In the data rows, the value 128 means zero.
Every row has a hidden score. In each pair, how much higher is the second row's than the first's? 10 means about the same, 20 much higher and 0 much lower. The score is a weighted sum of the row's numbers plus the product of two more (or one squared), each taken from its middle value.
[137 127 102 138 168 159 116 133 132 119]
[150 127 115 151 146 102  98 164 144 158] -> 10
[141 132 162 138 133 106 103 102 110 137]
[159 100 107 147 101  89 120 168 140 150] -> 12
[123 118  98 174  97 106 107 133 144  97]
[150 154 107 102 101 146 120 106  93 123] -> 3
[163 105 124 107  92  97 125 146 140 150]
[132 154 162 107 119 106 116 106  97 115] -> 12
[159  96 136 107 110 128 152 111 162 150]
[172  96 115 138 101  93 116 164 144 141] -> 9
[105  91 162  98  92 155 134 124 153 145]
[141 118 128 160 150 106 147 155 153 123] -> 15
[137 118  94 165 146 119 129 133 153  84]
[119  87 145 125  92 137 170 155 149 128] -> 3
[105 100 128 120 115 115 174 155 136 141]
[163 123  94 151 101 102 112 164 144 163] -> 14
[150 114 154 142 159 124 103 128 114 145]
[110 145 132 120 150 141  89 120  97  93] -> 12
[123 127 107 151 137 146 129 137 106 137]
[159 132 102 138 115 128 112 155 149 123] -> 8
[163 109 115 138  92  97 107 142 127 154]
[137 141 141 125 115 124  94 128 106 110] -> 7
[137 100 154 102 124 124 129 124 162 154]
[101 141 162 116 146 106 125 102  97  88] -> 6
[ 88 114 149 107 101 150 170 102 153 115]
[ 88 149 171 116 124 146 125  97 106 106] -> 10
[141 158 162 129 124 124 116  93 102  97]
[132 167 154 107 124 106 112 124  89 115] -> 11
[128 154  85 160 168 111 120 142 144  93]
[150 123  98 165 168 119 134 133 144  93] -> 13
[123 149  98 169 150 102 120 142 140 110]
[110  96 149 125  88 137 165 146 157 132] -> 5
[159 109  98 151  97  84 112 159 140 158]
[128  96 136 111 101 155 129 115 153 154] -> 9
[150 145 158  93 124 115 112 120  97 101]
[141 149 107 151 115 155  98 120 102 123] -> 14
[119 109 158  98 164 128 107 111 102 110]
[141 136 162 120  88 111  98  88 127 163] -> 18
[145 127 102 142 128 137 107 159 157 145]
[ 92 100 145 116  97 159 170 142 123 115] -> 5
[114 123 149 102 124 102  98 106 106 106]
[159  87 111 125 110  97 125 151 144 158] -> 13
[132 141 102 169 133 115 138 137 136  97]
[128 132 132 102 150 155 107  93  93 132] -> 8
[168 145 119  98 164 155 116 102  97 128]
[150 158 158 107  83 111  94  93 106 132] -> 9
[114 163  94 165 141 106 161 137 153  88]
[145 145 154 107 133 111 120 115  97  93] -> 11
[132 154 107 160 164 159  94 142 119  97]
[ 96 136  85 151 168 155 147 120 166 132] -> 8
[137 163 145  98 128 102  98 102  93 132]
[128 154 115 129  92 163 129 124  97 106] -> 8
[ 88 132 158 129 141  97 112 120 106 110]
[128 118 111 133 159 124 116 146 123 132] -> 14
[128 127  98 169 150 124 120 133 144  88]
[110 141 102 160 168 124 143 146 144  97] -> 7
[119 132 149 107 150  93  94 111 106  88]
[123 127  98 165 150 146 107 133 114 132] -> 19
[110  87 171 120  97 150 165 128 132 141]
[ 92 163 158 116 141 141 129  97 106 115] -> 14
[172 127 154 120 110  93 116 137 123 167]
[123 123 141  98 133 106 107  97 106 115] -> 5
[114 136 111 156 133 146 107 155 132 115]
[154 109 115 142 146 155 107 133 123 123] -> 11
[154 109 115 147 155 146 129 120 153 137]
[150 123 111 142 110  97 116 151 132 158] -> 7
[145 127  98 151 137 102 134 151 162 154]
[101 145 149 129 115  84 103 111 110 106] -> 8
[101  87 162 111  92 146 170 137 127 119]
[123 132  90 165 168 155 138 120 144 132] -> 19
[101 118 107 142 164 159 143 120 149 132]
[128 132 128 156 146 133  98 159 149 141] -> 9
[137 149 107 107 119 159 107 115  93 123]
[101 167 158 111 146 111 138  97  93  93] -> 9
[105 136 119 147 173 155 125 146 106 110]
[159 127  98 156 141 106  94 168 144 154] -> 12
[132 145 162  93 150 119 112 102  84 106]
[ 83 145 158 107 124 141 125 106 110 101] -> 8
[105  96 132 133 119 141 170 137 153 145]
[141 118 111 142 159 146 120 115 110 141] -> 15
[172 109  90 133 101  93 125 164 153 163]
[ 88  96 154  89 106 124 170 142 140 167] -> 6
[123  91 111  98 119 150 147 128 153 154]
[101 158 154 102 150 146 125 106  89 110] -> 11
[114 105 141  98 133 137 161 124 162 141]
[128 109 102 156 164 163 112 164 136 145] -> 14
[137 154  90 151 150 106  89 164 157 167]
[141 141  98 138 133 115 112 159 140 154] -> 10
[105  83 158  98  97 141 156 133 153 154]
[ 83 105 145 102 137 150 170 115 136 115] -> 10
[123  91 141 107 119 155 147 115 162 158]
[128 145 107 165 155 111 152 128 157 123] -> 13
[150 158 119 142 124 159 112  97 102 137]
[114 114 162 120 141 168 156 102 127 145] -> 4
[150 141 115 129 106 163 112 106  97 115]
[ 96  87 145  98 115 146 174 155 162 150] -> 3
[119 149 149  98 141 128 138 102  93  88]
[145 158 154  98 101  93 112 102  97 158] -> 14
[ 83 114 145  93 155 168 170 106 157 119]
[172 114 124 138 133  89 143 155 153 154] -> 15
[150 145 145  98 168 168  98  88 106 145]
[145 154 136 129  97  93  98 111 102 167] -> 8
[105 105 128 116 155 172  94 106 110 132]
[110 105 149 107  88 106 138 146 153 106] -> 4
[128 145  94 165 137 115 143 151 140  88]
[114 114 154 120  97  84 107 124  93 101] -> 8
[123 167 166 107 133 106 143 102  97  93]
[119 136 107 125 110 124  98 168 132 145] -> 4
[128 149  94 174 146 155 125 133 132 106]
[114 141 154 111 141 141 165  97 127 110] -> 8
[101  83 154 107  97 141 165 146 153 154]
[101 118 132 125 106  89 125 111  97 110] -> 15
[114 149  98 156 146 102  89 168 136 163]
[154 145 102 160 115 111  98 164 149  93] -> 13
[101 109  98 160 133 111 156 120 136 115]
[ 96 158 158 120 119 137 120  93  97  88] -> 3
[145 172 132 116 124 115 107 102  89 154]
[ 83 114 149 107 110 159 161 102 157 115] -> 4
[119  91 136 102 119 128 116 124 157 154]
[105 127 154 102  92 146 134 106 110 123] -> 9
[163 105  98 125 101  97 116 146 136 158]
[105 141 149 102 137 106 103 120 106 137] -> 8
[101  83 166 102  97 155 170 115 157 158]
[168 100 102 129  92  89 165 155 127 172] -> 10
[ 88 127 132  98 155 137 161  93 140 115]
[119  91 145 138 101 111 170 142 157 141] -> 11
[137 109 132 133 159 106 152 128 144 158]
[105 154 111 142 150 119 125 155 123 123] -> 6
[ 92  91 166 116  92 141 165 124 149 158]
[132 127 136 102 137 150 116  84  93 154] -> 15
[145 141  98 151 141 137  94 137 123 119]
[114 109 136 160 101 106 170 164 157 128] -> 5
[150 123 119 142 137 146 116 159 153 163]
[132 132 115 147 141 115  98 168 144 141] -> 8
[132 127  98 160 164 133 120 168 136 158]
[105 154 132 142 137  89 116 124 114 132] -> 7
[172 127  94 147  97  97 143 159 149 128]
[150 149 107 116 119 159 120 111  93 132] -> 12
[137 132 132 116 115 155 107  84  89 154]
[141 158 124 111 159 168 112  88 110 141] -> 13
[154 149 154  98  83  93  98 102  93 167]
[163 145 124 111 110 159 129 120 114 128] -> 11
[ 96  91 158 142 119 124 170 137 153 145]
[128 105 145 120 133 128 116 111  93 115] -> 11
[150 127 141 102 168 168  98  97  84 106]
[154 114 102 151 101 115  94 168 149 154] -> 15
[154 154 141 102 150 155 134 102 102 141]
[150 154 111 102 146 168 107  84  93 167] -> 8
[141 145 107 156 164 159  98 168 127 145]
[154 154 115 111 110 159 129 120 102 123] -> 9
[132  96 154 116 110 102 116 133 162 145]
[159 123 132 107  97 137 103  88 102 158] -> 14
[123 109  98 151 133 115 134 133 149 123]
[150 141 136  93  97 146 125  84 106 128] -> 9
[145 172 154 107 119  93 116 106  93 115]
[ 96  87 158 102 119 163 161 133 144 150] -> 3
[105 136 162 120  97 115 120 102 123 163]
[137 132  94 151 159  97  85 151 157 158] -> 12
[145 132 119 129 164 172 120 115 123 106]
[ 88 141 149 138 164 150  85 102 123 123] -> 7
[137 100 132 102 133 124 138 137 157 145]
[101  83 166  98  97 146 156 128 153 150] -> 7
[137 158  85 165 119 106 147 155 157  97]
[128 127 158 133 119  89 116 111 106 115] -> 11
[141 141 111 116 115 155 107  93  93 123]
[ 92 127 136 111 124  97 112 102  93 115] -> 7
[ 88 145 132 129 159 150 165 102 114 110]
[123 132 115 169 119  97 134 128 127 132] -> 13
[114 136 102 160 146  97 125 146 140  88]
[114 141 154 107 155 133 120  93  97 110] -> 8
[168  87  90 129 106  93 120 155 136 141]
[123  83 145 116  88 146 165 146 162 150] -> 5
[ 88 145 162 107 141 106 120  97  97  88]
[141 149 111 169 159 172  98 120 123  97] -> 15
[ 96 158 145 111 124 115 116  93  89  93]
[145 149 119 165 159  89 112 164 162 101] -> 14
[ 92  87 158 116 106 150 143 142 166 158]
[114 158 107 160 168 106 120 155 132 132] -> 13
[137 136 115 174 168 128 120 137 140  88]
[150 154 115 111 124 155 129 111  93 132] -> 11
[ 92 163 149 116 150 150 112 115 110  88]
[114 145 119 160 141 102 134 142 144 123] -> 12
[154 118 102 138 141 106 103 173 123 150]
[119 100 141 116 133 124 134 137 166 154] -> 8
[154 100 141 120 115 115 170 106 157 154]
[105  83 158 107 115 141 152 133 144 123] -> 3
[114 114  98 147 150 163 147 120 144 137]
[132 127 162 111 128  97 116  93  97 137] -> 6
[128  91 149 102 128 137 147 133 123 115]
[141 149 141 116 119 106 125 102 102 119] -> 15
[154 105  98 156 110 102 143 155 132 167]
[172 145 124 107 110 159 125 106  84 115] -> 11
[119 149  98 165 159 137 156 115 153 128]
[137 118  98 129 173 163 120 124 136 115] -> 10
[110  96 124 107 124 141 161 111 153 167]
[ 92 167 132 165 115 155 112 137  93 145] -> 12
[123  91 141  98 101 159 143 133 170 163]
[101  91 154  98  88 141 165 133 157 145] -> 7
[101 158 158 111 137 115 129 102  97  97]
[154 118 132 147 146 150 125 120 132 128] -> 12
[137 149 107 133 137 163  98 115  93 119]
[119 149  90 169 124 111 143 159 149 110] -> 5
[101 114 145 138  97 155 134 106 132 141]
[132 149 145 107 137 106 112 102 114  93] -> 10
[128 136 136 147 124  97 103 155 136 163]
[128 100 154 116 106 119 170 155 144 137] -> 7
[145 167 136 165 137 106 125 151 127 106]
[159 145 124 116 101 146 103  93  97 141] -> 10
[110 154 115 160 133 133 156 133 153  88]
[145 123 128 165 124  97 174 151 153 137] -> 12
